Each path below is one point turned by a fixed rotation once a step. After each direction that follows a path, write how fast that rotation turns it, in deg/step (0 if it stays still).
Each turn is a multiple of 5 degrees from 10 to 175, or 0.
Each row of a path follows its step; steps can be skipped.
Path 1:
step 0: [-1.64  1.95 -0.28  2.66  0.69  2.42  3.07 -0.77  0.84  0.01 -0.42  0.64
 -0.21  1.89 -0.91  1.01  1.80 -1.90 -0.20  0.36 -1.29  0.81  1.80  1.37
 -0.65 -0.14 -0.74 -0.05  1.85  2.24 -1.06  1.45  0.21  1.59  2.14  0.99
 -1.06 -1.30  1.26  0.65 -1.71 -1.58  0.34 -0.96  1.34 -0.62 -2.44  1.68
 -0.17 -3.69 -0.13]
step 2: [-3.81  1.09  1.78  0.45 -1.33 -0.42  3.05  0.53  0.09 -0.15  0.96 -0.03
 -0.87  1.11 -1.60 -0.71  1.46 -0.58  0.06  0.59 -0.16  2.03  1.02  1.81
 -3.22  1.29 -0.38 -2.04  0.82  0.03  1.07 -1.40 -2.04  1.01  0.91 -0.66
 -2.72  0.21  0.30 -0.06 -2.75  2.40  1.81 -2.17 -1.17  0.28 -1.13  0.36
 -0.77  1.13 -0.42]
step 3: [ 0.23 -1.99  0.59  2.80  0.33 -1.33  2.34 -1.51  0.85 -0.88 -0.31 -0.37
 -0.09  3.28 -1.55  2.36  0.48 -2.25  1.89  0.20 -1.52  0.16  1.06 -0.03
 -2.79  0.69 -2.02 -1.43  1.47  1.21  0.00  1.58  1.76 -0.13  0.82  2.01
 -2.89  0.62 -2.12 -0.07 -1.63  1.28  0.33 -0.23  1.04  1.60 -1.63  0.43
 -1.01 -0.21  0.53]
step 4: [-2.00  1.86  2.00 -1.00  2.11  0.41 -0.05 -0.26  1.85 -0.46  0.96 -1.98
 -0.54  3.30 -0.79  0.95  1.41 -1.73  0.03  1.00  1.76 -1.69  0.55  3.00
 -0.82 -0.37 -1.17 -2.25  2.29  0.93 -0.16  1.76  2.72 -1.25 -0.42  0.37
 -0.61 -0.47  0.69 -0.48 -3.64  0.13  1.12  0.31  0.47 -1.25 -0.44  0.15
 -0.89  1.89 -0.42]
step 11: [-0.28  1.73 -0.44  1.85  0.81  1.98 -0.93 -0.27  2.01  1.64 -2.33 -1.18
 -1.52  0.70 -3.09 -0.22  1.43 -1.90 -0.58  1.41  1.07 -0.22 -2.03  1.37
 -1.95 -0.51 -3.19  0.00 -0.29  1.37  1.24 -1.41  2.50 -1.17  2.07  0.58
 -0.45  0.64 -0.35  0.55 -2.03 -1.32 -0.09  0.49  2.26  0.30 -0.33  2.91
  0.28 -1.29 -0.09]
step 12: [-0.89  1.53 -0.62  0.77  0.42 -1.54  0.78  0.97  2.17  0.05 -0.45 -2.09
 -0.98  0.96 -0.85  0.92  3.15  1.50 -1.42 -0.12  1.88  1.63  0.80  0.30
 -0.09 -1.24 -2.66 -0.71  0.16 -1.28 -1.45 -1.93 -0.33  1.25  0.84  1.72
  0.48  1.08  0.92 -0.96 -2.97  0.52  1.68 -2.71  3.35 -0.57  0.65  1.42
  1.86  0.35 -1.90]
step 14: [ 0.23  0.10 -1.80  0.69  2.69  1.82  2.07 -0.08 -0.57  0.07 -1.19 -1.16
 -0.94  1.47 -1.18  0.48  0.90 -3.41 -0.06  1.21  1.86  2.28  0.87 -0.37
 -1.02  0.93 -3.25 -2.82  1.41 -0.19 -0.35 -0.19  2.19 -0.17  1.17  0.09
 -0.41  1.20  2.06 -1.10  1.00  1.72  1.92 -0.78  1.98  1.79  0.14  2.13
 -1.41 -0.14  0.43]
step 16: [-1.35 -1.27 -0.35  2.43 -0.28  1.29  2.42 -1.22  0.44  4.06  0.89 -1.00
 -0.31  0.19 -1.15  2.04 -1.22  0.18  1.14  0.46  0.26  0.73 -1.32  2.50
 -1.96  1.01 -2.48 -0.02  2.56 -0.43 -0.34 -1.02  1.57  0.51  1.50  0.50
  0.86  0.30  1.14  1.10 -2.90  1.02  0.67 -2.85 -0.09 -0.90  1.89  1.56
 -0.52 -1.33 -0.46]
step 17: [ 0.70 -2.34  2.52 -1.32  0.98 -2.72  2.22  0.13 -0.38  0.59 -0.76 -2.23
 -1.53  1.49 -1.26  0.59 -0.34  0.37 -0.94  1.44  0.75  1.71 -1.39  1.85
 -1.41 -0.48 -3.56 -1.06  0.12 -1.20 -0.02 -1.44  1.25 -2.59 -0.17  1.23
 -1.29  1.09  1.29 -1.54 -1.45  0.97  3.09 -0.34  0.65  1.52  0.64  1.08
 -1.17 -1.01 -1.16]
step 18: [ 0.42 -1.32  2.28  2.83 -1.51  1.04  2.50  1.53 -0.23 -0.16 -0.01 -1.29
 -3.36  2.39 -0.25 -0.12  0.45 -1.01 -0.61  1.86  1.15 -0.52 -0.81  0.89
 -1.29 -0.85 -1.83 -2.56 -0.05 -0.28  0.28 -0.48  1.08  0.74  2.10 -0.47
 -0.33  1.33 -0.20  0.84 -0.81 -0.89  1.25 -0.49  0.63 -3.13 -1.56  1.66
 -1.72  1.29 -2.95]
Speeds:
[-0.37  0.28 -0.08 -0.25  0.08 -0.36 -0.24 -0.09 -0.46 -0.08 -0.18  0.32
  0.43  0.42  0.73 -0.63  1.02 -0.16  0.11 -0.15 -0.84 -0.09  0.53  0.32
 -0.58  0.21 -0.05  0.25  0.04  0.61 -0.26  0.61 -0.35 -0.18  0.06  0.24
  0.20 -0.45 -0.08  0.07 -0.62  0.14 -0.79  0.14 -0.79  0.52 -0.84 -0.21
 -0.12  0.12 -0.31] | 10
[-0.03 -0.47 -0.36  0.23 -0.27  0.12  0.09  0.62 -0.58  0.36 -0.20 -0.33
 -0.39 -0.83  0.06  0.14 -0.01  0.10 -0.78  0.54  0.47 -0.68 -0.05 -0.10
 -0.23 -0.23  0.92  0.19  0.11  0.47 -0.90 -0.27 -0.65 -0.38 -0.03  0.27
 -0.60 -0.31 -0.09  0.15 -0.43 -0.70  0.25  0.20  0.34  0.45 -0.65  0.30
 -0.14 -0.23  0.07] | 35
[ 0.38 -0.46  0.80  0.15 -0.87 -0.30 -0.67  0.37  0.58  0.11  0.00  0.07
  0.03  0.66 -0.10 -0.49 -0.01 -0.16 -0.33  0.17 -0.40 -0.77 -0.16  0.71
  0.44 -0.56 -0.19  0.04 -0.35 -0.30 -0.04  0.13  0.23 -0.27  0.29  0.65
  0.39  0.46  0.51 -0.36 -0.63 -0.56 -0.37  0.34  0.73 -0.06  0.17  0.12
  0.34  0.07 -0.33] | 55
[ 0.30 -0.41  0.01  0.08 -0.17  0.05  0.10  0.43 -0.60 -0.13 -0.21  0.61
 -0.64 -0.60  0.97 -0.18 -0.27  0.24  0.03  0.34  0.21  1.05  0.38  0.57
  0.43  0.15 -0.08  0.92 -0.02 -0.26 -0.29  0.07  0.75 -0.36  0.06  0.27
  0.66  0.56 -0.31  0.07  0.04  0.03  0.10  0.18 -0.47 -0.43  0.15  0.52
 -0.51 -0.01 -0.35] | 10
[ 0.02  0.46 -0.15 -0.41  0.51  0.39  0.16  0.04  1.01  0.45  0.39  0.00
 -0.37 -0.12 -0.11  0.45  0.18  0.11  0.26 -0.27  0.34 -0.13  0.01  0.18
 -0.27 -0.32  0.33  0.25 -1.03  0.06 -0.65  1.13  0.52  0.02 -0.18  0.27
  0.30 -0.30 -0.70  0.15 -0.09 -0.25 -0.62 -0.75  0.56 -0.41 -0.20  0.13
 -0.34 -0.27 -0.04] | 95
